In the data rows, 128 means zero.
Here are some rows, each followed by its group. Groups can overlap.
[137  97  89  98 136 145 145 130 122 124 140 139 120  88  89 103 134 166
 113 144 141 128 130 120] Qt
[141 126 128 144 129 136  98 137 141 131 102 117 170 138 120 167 153 143
 160 131 113 118 158 152] QN
[119 108 144 117 149 124 136 128  94 117 108 122 102 101 174 146 152 109
 111 140 135 129 127 116] SJ
[136 132 113 127 111 135  71 137 172 188 122  96 194 121  82  78 109 174
 181 121  83  89 147 179] UQ
[128  92  80  96 133 149 138 128 117 121 133 126 113  77  85  96 126 158
 111 134 139 127 127 118] Qt
[145 169 133 107 179 151 162 130 123 129 160 153 110 202 151 114 188 144
  85  89 185 212  50  71] Tv
[112 100  85 107 109 128 129 121 120 117 116 114 105  85  85 106 104 140
  91 161 166 143 109  81] Qt
[144 110  92 102 138 151 146 136 125 131 152 134 118  90  91 106 136 166
 117 147 141 132 130 128] Qt
[115 122 143 144 100 113 157 114 102  90 168 143 111 123 150 123  96  82
 129 131 132 111 139 122] Xk
[135 111 150 126 154 133 141 145 105 121 108 135 103 108 175 153 156 118
 114 143 137 130 129 126] SJ
[115 121 138 134 104 116 161 120  95  80 171 144 109 119 148 113  97  82
 118 139 140 127 133 117] Xk
[135 127 121 127 106 123  68 133 170 174 112  93 192 124  81  75 102 163
 178 113  80  88 148 175] UQ
[113 108 141 107 141 120 130 127  91 114  97 126 100 100 172 144 153 101
 109 138 135 129 125 117] SJ
[141 137 126 145 131 130 105 133 156 135 101 133 155 146 120 169 143 117
 152 146 111 121 150 142] QN
[109 127 143 140  97 111 152 111  95  91 166 145 107 117 149 113  88  80
 127 122 130 112 138 116] Xk
[142 135 128 142 123 129  99 135 152 131 107 132 159 148 119 169 139 127
 156 143 110 120 154 140] QN
[137 128 115 135 122 121 103 122 139 122 105 127 154 142 119 163 122 113
 139 130 116 122 143 133] QN
[153 145 138 153 139 137 107 137 166 142 112 141 172 155 122 180 140 133
 164 156 111 125 157 153] QN
[141 135 119 132 117 135  77 138 183 184 118 102 194 134  80  81 113 172
 180 128  83  90 150 175] UQ
[100 154 182 182  82  95 139 146 160 155 123 109  85 133 140 167  76 120
 126 106 100 107 143 161] Za
[115 131 147 141 109 119 162 119 105 103 171 156 119 118 156 125  92  87
 131 128 133 114 139 125] Xk
[123 135 109  87 162 125 136 108  96 101 133 126  97 173 134  88 164 115
  75  65 176 194  49  65] Tv
[125 147 120  94 162 135 141 107 110 120 132 136 106 175 140  97 174 134
  85  90 172 188  63  70] Tv
[120 132 117 136 108 120 110 144 165 147 103 106 117 107 106 145 103 127
  76 196 201 160  98  73] Qt
[145 133 102 134  99 115 162 120  97  99 154 145 152 142 109 158  60 107
 204 115  37 100 140 143] UQ
[124 117 148 121 150 128 135 134 100 127 108 131 106 113 173 154 163 118
 114 143 136 128 128 123] SJ
[135 123 160 133 163 139 146 148 110 135 117 141 114 112 186 161 161 130
 115 156 141 134 130 128] SJ
[ 92 149 187 185  76  85 125 149 177 160 121  98  92 131 129 160  66 121
 126 113 106 109 140 156] Za
[136 123 113 137 131 121 113 135 136 122  96 131 143 132 114 164 147 110
 131 130 119 123 140 130] QN
[125 115 105 114  89 123  59 124 163 176 109  80 185 107  75  62  91 151
 177 100  78  83 144 172] UQ
[136 125 164 140 165 140 144 148 111 135 120 142 111 123 189 167 166 136
 117 163 143 134 131 126] SJ
[128 100  79  93 139 143 140 125 114 116 130 130 111  80  82  95 124 158
 109 139 136 130 126 119] Qt
[121 103 141 110 141 126 127 128  95 109 101 126  91  93 172 145 146 110
 111 135 132 128 124 112] SJ
[141 132 119 132 124 125 105 130 139 127 103 123 146 136 117 169 135 119
 136 137 119 123 143 131] QN
[140 146 127 151 131 132 103 123 159 143 107 135 160 167 121 176 135 131
 153 157 113 120 149 146] QN
[163 158 141 159 139 145 116 143 163 144 118 149 165 172 125 188 145 135
 156 161 118 126 154 145] Tv
[ 88 106 220 209  67  79 115  67 255 255  90  51  82 166  89  97  67 110
 146 242   0   0 168 255] Za
[150 118  89 106 158 159 149 148 130 132 152 145 121  96  98 113 147 177
 118 162 145 135 135 131] Qt
[128 116 147 122 150 129 137 138 102 124 107 133 103 113 181 147 161 115
 116 146 137 130 126 120] SJ
[119 136 147 146 114 126 161 119 109 103 174 151 119 130 156 135 104  85
 132 132 137 116 142 124] Xk
[139 108  94 102 136 151 147 131 127 125 146 132 114  88  90 101 126 165
 114 144 139 129 130 121] Qt
[148 115 101 111 156 162 155 152 136 133 148 148 124  97  94 115 151 176
 120 154 143 135 134 133] Qt
[128 152 119  92 170 141 146 121 108 123 149 150 104 183 140 105 182 124
  83  76 185 204  44  73] Tv
[135 139 125 125 111 141  75 137 174 190 116  97 196 129  84  77 107 177
 180 122  82  88 148 186] UQ
[136 152 124 115 155 138 147 114 120 129 134 136 126 198 146 111 168 134
  85  98 166 171  84  93] Tv
[133 126 123 133 118 122  95 119 139 123  97 124 147 138 121 163 122 113
 137 142 116 122 143 135] QN
[142 113  94 112 152 160 148 140 134 139 152 140 119  98  91 111 142 178
 118 154 141 131 131 132] Qt
[ 89 152 181 179  70  84 128 148 165 155 119  94  90 118 123 158  74 132
 121 112 117 115 135 147] Za
[134 126 118 124 101 131  70 138 176 178 118  93 186 124  81  81 106 170
 176 120  81  88 148 173] UQ
[141 156 132 101 176 146 153 135 118 125 155 152 114 199 154 112 176 142
  79  94 182 212  50  68] Tv
[146 133 139 143 122 138  86 137 156 129  95 108 193 137 117 181 156 168
 207 120  88 117 177 196] QN
[105 122 130 107  99 103 158  91  83  44 183 133  95 105 150  87  98  74
  93 177 143 161 108 116] Xk
[136 101  84 102 135 149 139 128 121 123 139 130 110  87  85 102 130 161
 113 141 138 130 129 119] Qt
[129 123 151 130 158 130 142 140 106 129 118 136 105 113 175 159 160 117
 117 148 140 131 132 127] SJ
[129 105 141 117 152 124 135 129  97 125 112 129 105  96 176 147 149 114
 112 140 138 126 129 119] SJ
[118 131 116  82 157 122 141 101  94 104 133 124  99 172 139  84 156 120
  65  56 167 205  39  48] Tv
[130 150 123  90 165 131 143 120 105 118 139 138 103 183 143  91 167 134
  77  74 175 207  41  63] Tv
[143 133 126 127 112 137  76 140 181 191 116  90 191 131  76  79 109 174
 180 120  80  90 147 174] UQ
[116  86  78  84 123 132 132 120 111 112 132 113 104  68  83  82 115 149
 108 127 133 124 125 110] Qt
[137 119 157 135 168 139 141 147 107 134 114 146 115 122 189 167 167 137
 116 159 143 134 130 127] SJ
[144 112  93 114 157 159 153 152 131 131 153 143 120  97  92 109 138 178
 119 157 147 135 130 132] Qt
[129 152 127  95 161 138 147 120 117 121 133 144 103 191 143  97 168 127
  81  78 177 195  59  75] Tv
[140 126 118 135 120 122 102 119 146 126  98 130 146 140 113 161 136 111
 142 127 114 121 146 130] Tv
[113 104  97 115 100 102  77 105 128 100  72 102 143 113  96 146 104  95
 146 109  93 110 145 123] QN
[123 114 101 113  93 115  64 118 166 168  97  74 183 110  75  61  88 164
 176 100  75  84 143 169] UQ
[129 112 144 117 145 125 132 128  98 125 106 129 110 102 170 145 161 115
 115 132 136 125 132 118] SJ
[138 133 124 133 110 140  78 141 166 182 125 102 195 126  86  89 109 176
 183 114  86  93 148 180] UQ
[111 127 139 144 104 110 155 107 100  87 160 139 111 117 152 111  90  76
 127 118 128 112 136 119] Xk
[148 121 104 117 157 171 154 152 136 136 160 154 126  98 103 127 152 183
 122 164 148 137 135 135] Qt
[ 88 108 117 121  84  93 143  95  84  79 154 123  99 104 140  92  73  61
 121 108 122 106 133 108] Xk
[140 117 162 134 164 140 141 141 110 133 120 137 112 121 182 165 166 124
 116 155 142 133 129 124] SJ
[ 90 139 171 170  70  85 135 127 143 136 115 108  73 121 135 168  52 100
 123  75  81  97 145 153] Za
[138 115 153 137 161 136 137 146 102 123 118 142 111 116 184 161 161 122
 115 155 143 132 128 125] SJ
[126 107  84  93 134 146 142 123 118 120 138 133 108  79  86  99 127 163
 114 138 137 129 130 118] Qt
[139 138 138 147 113 129  97 144 163 168 144 111 198 135  94 103 104 185
 183 128  87 100 146 187] UQ
[123 138 151 149 112 125 163 132 108 103 173 152 118 127 155 130 105  93
 129 137 135 114 140 128] Xk
[147 136 122 142 131 123 118 128 138 127 108 137 141 155 118 160 145 126
 122 148 137 129 135 130] QN
[136 131 129 133 108 136  86 138 158 163 127 104 198 126  92  97 100 180
 182 122  85  95 146 183] UQ
[118 129 136 134 122 114 164 107  95  71 180 148 106 124 155 110 103  87
 103 167 149 154 116 128] Xk
[105 129 142 139  98 110 155 113 100  91 163 145 111 115 152 115  86  87
 129 121 129 111 137 121] Xk
[130 124 133 149 120 128  74 144 143 115  83 101 202 118 118 188 163 168
 227  78  83 119 187 214] QN
[128 104  82  96 137 148 140 127 116 118 136 126 113  77  86  99 133 153
 114 143 138 128 128 122] Qt
[111 119 139 141 104 117 152 104  99  83 165 140 110 114 151 118  95  77
 126 119 129 112 139 116] Xk
[138 124 161 134 164 142 142 147 104 133 117 142 114 123 186 162 168 130
 116 161 143 133 131 130] SJ
[138 144 128 124 121 128 103  85 136 144  96 116 143 205 125 131 131 131
 128 164 128 122 137 131] Tv
[137 124 110 138 116 114  92 120 144 117  92 117 151 126 109 163 128 111
 153 131 102 118 149 139] QN
[143 145 126 134 147 136 136 115 133 134 115 139 128 188 129 147 160 127
 102 130 154 144 114 113] QN
[149 160 133 123 161 146 141 116 122 148 121 141 131 203 147 114 184 164
  93 116 160 160  99  92] Tv
[141 160 138 111 187 149 157 133 123 127 155 153 115 197 152 116 184 143
  82  83 184 209  52  74] Tv
[101 154 183 189  82  98 144 155 154 152 137 116  81 129 141 186  65 112
 126  89  90 101 146 168] Za
Which 3 other groups have their centres nearest to the centre of group Xk, nearest first?
SJ Qt QN
Which 4 groups are nearest to each row below, nearest first, going by the average distance to the group's rows?
[137 128 118 130 116 136  71 140 177 181 112  87 200 131  88  79 107 178
 180 117  82  89 148 177] >> UQ QN Qt Za
[151 140 128 140 159 148 141 143 130 130 131 144 139 133 134 154 176 131
 103 175 159 146 113 117] >> SJ Qt QN Tv
Which 5 groups are nearest to each row below, nearest first, going by the distance to the group's nearest row?
[116 132 146 147 110 118 163 117 100  97 171 144 119 130 151 124  98  87
 129 130 137 114 141 120] >> Xk SJ QN Tv Qt
Which 3 other groups have their centres nearest to the centre of group SJ, nearest first?
QN Xk Qt
Which 4 groups are nearest to each row below, nearest first, going by the distance to the centre of the group?
[116 110  98 124  98 106  77 104 136 107  74  95 153 116  97 155 119 117
 167 105  88 109 155 141] >> QN UQ Qt SJ
[143 120  96 106 151 156 145 136 129 128 144 138 116  96  89 112 142 168
 115 154 141 132 130 124] >> Qt SJ QN Tv
[146 137 125 136 117 136  78 140 176 192 120 103 202 139  93  91 114 178
 184 122  87  93 149 179] >> UQ QN Qt Za
[149 117  97 115 150 163 151 148 135 132 152 139 119  97  93 119 143 179
 119 155 143 135 133 133] >> Qt SJ QN Tv
[142 131 118 140 123 128 102 133 150 128 106 129 156 143 120 167 135 124
 146 139 110 123 150 134] >> QN SJ Qt UQ
Group QN spreads out most along one direction. Which 3 other groups' directions of most spread are closest to that one, closest first?
Tv Xk Qt
Which 5 groups are nearest to each row below, nearest first, going by the average distance to the group's rows?
[139 157 133 134 121 130 104  94 149 155 100 120 150 219 127 139 140 136
 135 178 123 118 144 143] >> QN SJ UQ Tv Qt
[140 152 135 113 186 148 155 130 122 122 144 154 109 185 144 118 198 138
  97 123 181 192  57  89] >> Tv SJ Qt Xk QN
Group UQ spreads out most along one direction. Which 3 other groups' directions of most spread are closest to that one, closest first?
Za QN Xk
Which 4 groups are nearest to each row below, nearest first, going by the distance to the group's nearest row?
[114 168 190 191  96 113 157 144 140 138 149 149  88 161 167 209  64 108
 131  61  63  94 160 177] >> Za Xk UQ QN
[133 102  78  98 138 148 140 127 120 126 136 129 106  82  79 101 126 164
 114 145 135 128 129 118] >> Qt QN SJ Tv
[119 118  99 124 104 111  83 108 134 109  80 110 144 126 103 149 120 102
 155 119  96 112 151 133] >> QN Tv SJ UQ
[150 145 127 150 130 131 102 146 154 135 110 138 157 146 123 178 143 122
 154 145 111 122 153 144] >> QN Tv SJ UQ
[149 136 125 137 138 131 115 138 147 139 115 141 149 138 125 178 144 117
 130 152 130 127 139 129] >> QN Tv SJ Qt
Which 3 other groups have their centres nearest to the centre of group Za, nearest first?
QN Xk UQ
Group Qt spreads out most along one direction. Which 3 other groups' directions of most spread are closest to that one, closest first?
QN SJ Xk
Which 3 other groups have their centres nearest to the centre of group Qt, nearest first?
SJ QN Xk
Which 5 groups are nearest to each row below, nearest first, going by the distance to the centre of the group?
[142 129 122 137 112 141  78 149 177 187 119  98 201 131  89  89 106 176
 183 114  85  91 149 178] >> UQ QN Qt Za SJ
[122 144 119  93 174 125 151 111 102 112 139 138  98 178 144 108 171 120
  79  76 176 200  43  74] >> Tv SJ Qt Xk QN
Group Za spreads out most along one direction. Which 3 other groups' directions of most spread are closest to that one, closest first?
Tv UQ QN
A new table starts here, with new groups. Each row is followed by its group. Groups can overlap.
[155 108 156 112 135 113  97 117 128 108 115 159 120 136 126 133 151 104
 142 112 140 131 103 148] E
[116 135 125 132 121 127 152 133 139 132 132 112 116 112 128 121 129 121
 121 129 126 123 137 117] C
[149 116 160 129 107 134 108 132 119 153  99 133 146 159 123 110 163 108
 162 112 113 149 101 132] O
[125 125  97 112 145 135 138 125 134 130 161 123 111  97 125 121  94 131
  92 137 130 102 126 135] W
[141 138 130 133 144 117 171 115 169 134  99 132  90 133 135 157  99  97
 109 121 155  93 118 117] Q
[121 126 144 123 106 131 137 147 129 119 136 143 140 125 128 124 121 121
 147 112 124 124 130 139] C
[144 175 190 171  21 254 255 214  93 255 138 158 182 130 255 165  69 231
 144 251  87  93 131 166] P
[158 115 131 117  99 153 119 133 130 137 138 160 112 154 164 125 107 143
 142 135 109 117  95  99] B
[123 162 249 157  40 231 188 129  29  39  69 187 185 229 162 165 255  69
 223 126  12 148 183 102] Q
[182  79 111  83 112 158  32  93 127 185 122  90 164 144 117 153 115 188
 139 113 153 161 115 157] W
[115 126 114 155 141 118 146 118 132 134 124 113 120 116 115 127 124 122
 131 134 139 133 141 122] P
[114  67   0 118 242  30  25 146 255 173 237  47 102  76  78 114   0 255
  95  89 179 119  94 115] Q
[127 140 122 134 126 136 134 119 128 138 121 126 129 136 130 115 144 138
 125 147 120 137 130 115] O
[137 137 115 130 129 143 117 101 126 149 150  96 137 128 114 133 121 156
 114 124 126 125 124 129] W
[169 142  88  91 101 154 120 120 138 113 106 152 133 170 135 133 113 143
  86 132 113  80 118 108] E
[106 132  93 144 148 110 151 120 152 123 127 136 116 133 111 132 109 130
 142 119 146 105 133 117] P
[120 122 110 125 144  94 130 129 154 139 125 134  97 113 104 133 107  96
 128 162 158 140 110 126] B
[135 117 116 132 119 129  97 105 139 109 124 137 131 147 128 145 146 140
 141 102 127 115  85 119] E
[131 128 163 147 132 129 115 114  98 136 103 119 134 129 132 132 153 127
 135 119 129 135 130 151] P
[116 127 113 137 132 111 147 124 148 126 135 119 121 122 126 125 115 123
 129 144 123 120 132 118] B
[149 122  80 157 163 112 129  89 172 160 147 102  84 149 148 165  68 157
  81 108 154  59 135 126] Q
[123 121 116 122 120 139 144 115 159 129 152 130 116 146 129 132 119 138
 121 131 137 107 125 101] B
[122 119 157 162 108 103 153 135  94 121  92 148 150 118 101 101 150  99
 167 136 142 147 151 138] O
[140 120 144  77 124 150 132 128 126 143 120 137 147 161 128 136 128 110
 126 105 139 134 128 164] D
[ 60 255 155 151 138  95 150  63  85 125 182  48  29 147 147 123  25 214
 126 231  75  17 132 115] E
[143 129 134 108 110 143 139 118 131 136  98 150 131 161 119 125 137  99
 148 135 124 164 118 130] O
[255 177   0  80 220 118  97 250 226  39  68  68  91 102  61 255  15   0
   0   0  85 193 255   0] W
[169 166 163 107 133 161  88 155  40  58  99 152 174 104 210 115 178  88
 109 124  74 154 141 180] P
[122 148 140 155 127 108 128 130 127 139 148 139 106 107 147 119 127 136
 142 126 142  95 150 142] O
[139 125 151  56 156  85 184  68 231  58 153 247  40 224 142 183 147 218
 116 162 120 155 102  74] B
[152 106 170 123 141 146 116 137  96 128 122 119 135 161 137 155 167 144
 135 122 133 142 153 166] P
[121 119 107 133 133 118 155 122 149 137 152 122 123 124 118 124 115 138
 125 136 131 118 133 109] B
[148 103  88  84 137 135  59 138 123 179 128  87 165 121 103 168  85 128
  70 157 169 160  89 159] W
[148 122 156 138 137 116 165  86 173  41  31 158 123 194 151 209 122 107
 135 131  98 106  32  71] Q
[132 132 118 133 128 138 156 134 134 112 134 125 123 117 127 110 120 127
 140 145 117 110 135 112] B
[122 255 107 192 139   0  22 237 182 101 167   0 108 128  33  64 222 255
 117   0 255 255 184 255] W
[105 121 147 158 121 130 109 131 103 112 134 113 123 131 129 127 135 135
 152 138 130 137 109 145] D
[106 123 128 140 167 106 162 113 115 109 116 132 127 140 134 128 136 119
 149 132 145 148 126 135] O
[128 126 102 126 120 135 106 115 129 153 130 104 126 133 108 129 125 138
 111 118 121 131 127 136] W
[101 143 106 130 138 123 138 136 108 112 110 130 117 105 105 120 125 103
 138 120 134 145 125 107] B
[171 143 184 131 124 172  82 131  45 117 100 141 148 114 186 149 173 121
 141 126 102 158 172 172] P
[130 125 143 129 138 121 122 132  95 123  98 179 112 144 111 121 135 131
 122 143 133 140 108  96] E
[127 131 122 145 134 125 144 123 130 121 137 127 129 118 117 121 132 136
 120 137 126 138 131 119] C
[125 131 126 134 141 152 145 119 117 140 111 143 111 137 154 149 136 116
 113 149 133 115 125 150] F
[118 134  92 122 119 126 153 114 158 128 158 129 110 134 137 130 111 151
 111 133 125 107 115  87] B
[169 141 170  83 113 180 106 153  85  88  86 139 162 111 184 138 182 113
 115 167  77 115 113 157] P
[129 143 134 126 133 132 139 118 132 109 123 126 133 153 119 119 132 131
 127 124 124 131 111 143] O
[117  85 116 122 134 134 118 146 131 124 102 160 127 165 123 119 118 147
 159 152 163 113 109 161] B
[162 109 125 118 125 110 139 130 146 105 143 156  91 176 123 150 117 121
 130 148 128 109  87 111] B
[124 120 149 100 130 110 124 136 149 128 124 169  79 124 155 139 140 124
 174 134 127 118 127 123] C
[129 129  90 146 137  99 115 120 163 146 150 110 111 123 118 131  89 172
 126 129 142 112 121 114] Q
[137 132 142 137 126 142 128 116 118 148 130 142 133 130 143 138 118 150
 113 116 141 139 126 127] D
[128 146 119 119 132 137 151 112 136 127 127 132 121 119 133 132 120 121
 123 135 131 110 138 113] C
[133 141 103 142 140 132 142 128 141 134 169 120 110  99 134 127 115 155
 112 130 120  96 138 116] O
[137 113 140 149 108 145 134 131  96  88 124 132 160 159 160 149 161 129
 166 140  85 136 107 123] Q
[120 124 106 122 107 122 152 120 162 105 166 153 111 140 134 139 110 161
 132 124 133  95 118  93] B
[124 145 116 130 124 131 141 125 149 122 129 113 134 120 135 111 136 134
 115 121 111 119 122 120] D
[117 126 157 146 100 143 117 124 101 111  79 148 174 171  87 142 175 109
 159 137 123 163 113 151] O
[ 85 146 199 163 132 116 128 232  89 151 109 126  92 114 104  85 193  83
 201 105 164 209 155 198] E
[124 137 124 130 133 139 127 119 131 146 128 106 146 103 123 118 109 133
 109 135 125 130 126 122] W
[143 148 145 140 130 124 111 131  92 106 101 122 133 100 124 110 161  99
 133 114 114 121 146 151] P
[133 140 119 136 107 151 134 141 137 124 164 137 124 143 139 127 128 155
 118 137 109  97 121 116] B
[116  90 162 157 127 121 123 110 117 171 100 128 124 150 118 146 138 129
 146 124 140 125 107 178] P
[133 137 135 133 132 129 130 158 128 125 127 130 114 110 142 103 131 120
 168 120 139 143 147 131] E
[125 149 128 130 129 123 152 117 135 142 137 115 125 123 128 125 128 126
 135 141 130 118 135 133] C
[113 134 176 153 106 186 141 132  56 113  96 156 144 140 117 131 187 115
 139 119  96 149 172 130] Q
[123 119 123 141 133 144 142 126 139 126 132 128 115 127 120 118 117 133
 128 138 122 135 117 122] F
[126 130 102 127 126 123 153 128 145 115 135 121 132 113 124 118 119 119
 122 136 122 119 127 109] B
[132 102 135 153 130 146 126 127 105 111 117 134 113 156 147 137 137 121
 120 129 133 114 108 129] F
[158 137 154 106 106 162 120 122  88  89 112 144 126  95 148 112 150  89
 116 138  78 123 118 154] P
[116 119 100 154 170 134 130 130 198 156 163 145  95 222 103 155 106 192
 150 132 165 163 138 126] P
[137 151 131 125 124 146 138 125 127 117 142 121 128 107 145 120 141 129
 124 121 108 107 145 123] P
[114 144 160 159 119 142 142 127  96 126  94 142 142 155  91 103 168  91
 173 120 152 154 155 131] O
[129 135 132 132 117 116 147 125 126 144 133 123 124 112 121 122 133 119
 139 122 139 126 119 123] F
[135  93 127  57 134 126  67 118 114 169 103  95 199  99 101 130 112 130
  82 145 118 168 130 124] W
[126 138 119 123 121 143 139 117 141 124 132 137 133 137 140 142 127 154
 125 136 117 110 130 105] E
[137 135 112 138 120 122 152 132 147 125 126 148 110 139 138 129 115 149
 135 138 131 116 108  99] B
[116 127 102 153 131 114 153 128 151 131 131 118 120 106 109 116 113 123
 126 140 134 123 126 103] B
[129 148 111 137 118 130 154 125 135 120 140 119 121 119 129 119 123 145
 126 133 116 111 128 107] B
[111 112 160 134 138 133 120  97 100 153 103 137 131 178 124 153 134 166
 178 103 143 124 134 152] P
[128 106 135 134 145 146 133 107 115 132 119 146 115 134 106 157 107 101
 110 137 150 115 124 123] F
[128 106 107 129 143 110 138 138 128 135 103 132 119 121 111 121 120 103
 125 129 152 134 137 116] B
[107 117 118 141 144 101 121 131 142 137 107 123 117 156  85 121 115 122
 141 122 162 142 153 132] P
[119 136 147 119 132 132 138 142 111 133 123 131 123 110 135 104 140 122
 132 125 128 130 140 134] E
[124 140 120 141 118 138 150 113 151 133 149 105 108 136 137 132 120 152
 134 120 125 108 140 105] P
[ 81 121 118 151 118 121 131 119 128 121 112 154 131 107 115 116 133 100
 120 126 143 140 122 101] B
[117 111 113 161 123 102 147 130 139 118 106 131 127 126 106 128 121 108
 131 119 171 137 119 129] B
[125 123 120 147 129 119 151 122 127 122 127 141 107 116 120 110 131 121
 139 124 130 121 132 133] O
[164 176 180  79  80 168 142 124  58  73 125 160 114 123 190 164 170 141
 108 101  78 121 125 169] P
[110 111 124  44 150 134  36 120  84 169 130  81 228  85  93 141 115 115
  84 166 138 163 111 148] W
Which 5 groups are nearest to each row below, nearest first, going by the average distance to the group's rows?
[106 104 132 155 141  91 138 115 164 172 115 137 126 163  94 135 110 119
 149 158 187 140 129 128] >> F C B O D
[118 132 113 145 130 113 150 120 156 136 156 118 107 131 123 134 115 138
 131 126 134 115 130 106] >> C B F D O
[137 131 122 145 135 108 145 133 143 117 118 150 126 124 124 114 127 115
 137 144 128 134 128 119] >> C F B O D
[115 149 125 126 127 130 143 120 141 136 128 119 131 119 134 130 133 129
 133 134 134 129 124 136] >> C F D O B
[108 141 128 178 165 106 144 144 103 119 137 142  92  96 131 112 129 122
 154 121 151  98 197 157] >> C F O D B
[118 126 100 118 113 150 132 135 173 123 166 136  80 153 123 157 108 147
 136 138 119  74 122  86] >> B C F D O
[109  74  73 119 157  94 152 107 166 135  95 151 107 174  72 135 101 119
 170 134 170 168  88  89] >> B F C O D
Which 4 groups are nearest to each row below, nearest first, going by the distance to the centre of the group?
[151 132 118 115 122 141 117 122 129 141 109 109 152 116 122 146 122 140
 110 121 121 122 125 136] >> D P F C
[113 133 137 123 152 111 151 138 142 134 123 140 128 130 123 122 120 100
 140 112 153 127 146 102] >> C B O F
[144 131 111 142 127 136 144 115 140 125 144 131 120 120 127 118 118 140
 117 139 118 110 131 114] >> B C F Q
Which 5 groups are nearest to each row below, nearest first, going by the distance to the group's nearest row?
[126 125 112 129 134 119 124 136 123 137 139 104 141 114 113 126 116 128
 110 135 127 142 136 126] >> W C P B F
[136 143 136 139 133 107 140 133 122 121 137 109 112 130 121  99 134 134
 132 135 131 130 148 140] >> C O E F P
Which 5 groups are nearest to each row below, nearest first, going by the distance to the centre of the group?
[122 127 132 156 133 130 141 127 132 122 133 120 114 111 125 116 120 128
 134 129 142 106 148 123] >> C F E B O
[ 92 127 139 133 123 120 137 134 174 120 154 157 118 177 136 148 125 137
 147 130 117 106  86  90] >> B Q C E F
